(in the rows, 128 means zero)
Each named move below is a turn or a mirror, shown by a few rows before and after it. Which moves, in which order, take the first row of each later pair to the second? The first pair is answered.
Q_634 (before -> after):
[179 113 175  63 161 132  76 148 130  90] -> [176 128 154  59 156 145  70 172 137  87]
[103 159 128 121 106 129 116 154 151 137] -> [127 114 175 131 119 104 117 109 125 137]
[ 88 142  91 138 100  95 173 155 153 149] -> [108 103 130 152 109  60 170 112 132 144]
[177 117 160 132 156 167  79 124 117  98] -> [165 143 134 117 148 187  85 150 132 104]
Q_36 (before -> after):
[116 142  97 141 131 147 143 154 160 106] -> [136 139 102 143 146 162 129 151 144  98]
[169 110 203  99 169 138  87 120 115 126] -> [ 97 110 157 105 127  48 120 145 169 163]
[112 115 133 142 145 157 142 124  83 138] -> [143 107 160 143 152 119  81 133 112 138]
[123 130 140 137 126 140 143 133 120 129] -> [140 124 151 137 127 134 123 132 127 123]
Q_540 (before -> after):
[148  91 168 153 127  66 106  93 128 136] -> [ 80 121 104 145 100  74 172 127 142 150]
[109 108 106 151 119 125 128 155 155 129] -> [130 116 118 147 126 138 102 161 162 129]
[104 157 137 133 126 130 119 125 110 116] -> [106 153 143 135 126 131 109 127 111 114]
Q_873 (before -> after):
[ 83 136 101 120 125 120 161 125 103 138] -> [107 143 112 110 119  95  95 146 153 131]
[178 114 161 118 149 144  86 103 104 104] -> [140 138 120 113 145 198 135 112  85 111]
[139 109 137 138 145 135 143 114  81 131] -> [128 155 107 116 133 160 127 155 123 135]
[ 98 129 100 127 112 125 165 125 117 131] -> [123 134 115 115 110 102 109 144 158 124]
Now pairs of rows:
Each pair is 2 to 3 moves apart.
[146 108 143 132 128  88  55 143 169 103] -> [159  75 168 149 145 114 107  88  94  95] : Q_873, Q_36
[151  93 152 140 142 123 143  90 102 130] -> [119  97 134 143 126  97 166 101 119 144] : Q_36, Q_36
[149 113 152 127 119  84  93  95 165 108] -> [171 125 153 118 142 169 107  92 113  89] : Q_873, Q_634, Q_36
[151 137 149 109 150 205  80 162 113 121] -> [ 62 150  79 113 110 148 157 178 148 154] : Q_36, Q_36
[106 106 124 113  80  45 151 111 141 148] -> [194 126 169 103 124 156  67 126 118 117] : Q_634, Q_36, Q_36
[180 109 179 133 153 156  82  96 106 102] -> [168 106 171 134 149 159 112  90  87 100] : Q_873, Q_873, Q_873
[102 184  58 107 127 223 195 157 117 123] -> [129 161  95 112 113  81  67 186 228 123] : Q_36, Q_36
[115 189  88 132 123 143  93 177 178 129] -> [164 165 136 137 143 137  51 156 173 118] : Q_540, Q_634
[182 200 125 109 139 187  77 176 158 114] -> [194 141 167 129 134  80  48 141 174 112] : Q_36, Q_540
[121 102 125 170 112 107 157 103  96 149] -> [147  98 151 164 118  95 116 104 114 145] : Q_36, Q_36
[115 131 114 138 128 172 196 114  59 135] -> [ 80 131  96 138 114 127 209 131  85 147] : Q_36, Q_36, Q_36
[148 149 131 111 122 123  90 160 191  96] -> [161 120 162 126 146 175 145 103  97  89] : Q_873, Q_540, Q_36
[169  95 170 142 168 166 140  70  50 104] -> [ 85 135  85 133 133 179 218 107  70 130] : Q_540, Q_634
[148 118 123 123 142 164 132 104  96 118] -> [101 122  84 123 115 111 154 120 131 139] : Q_36, Q_540, Q_873
[145 130 160 139 165  94  93 121  99 117] -> [123 126 139 144 163 116 144 111  72 121] : Q_540, Q_36
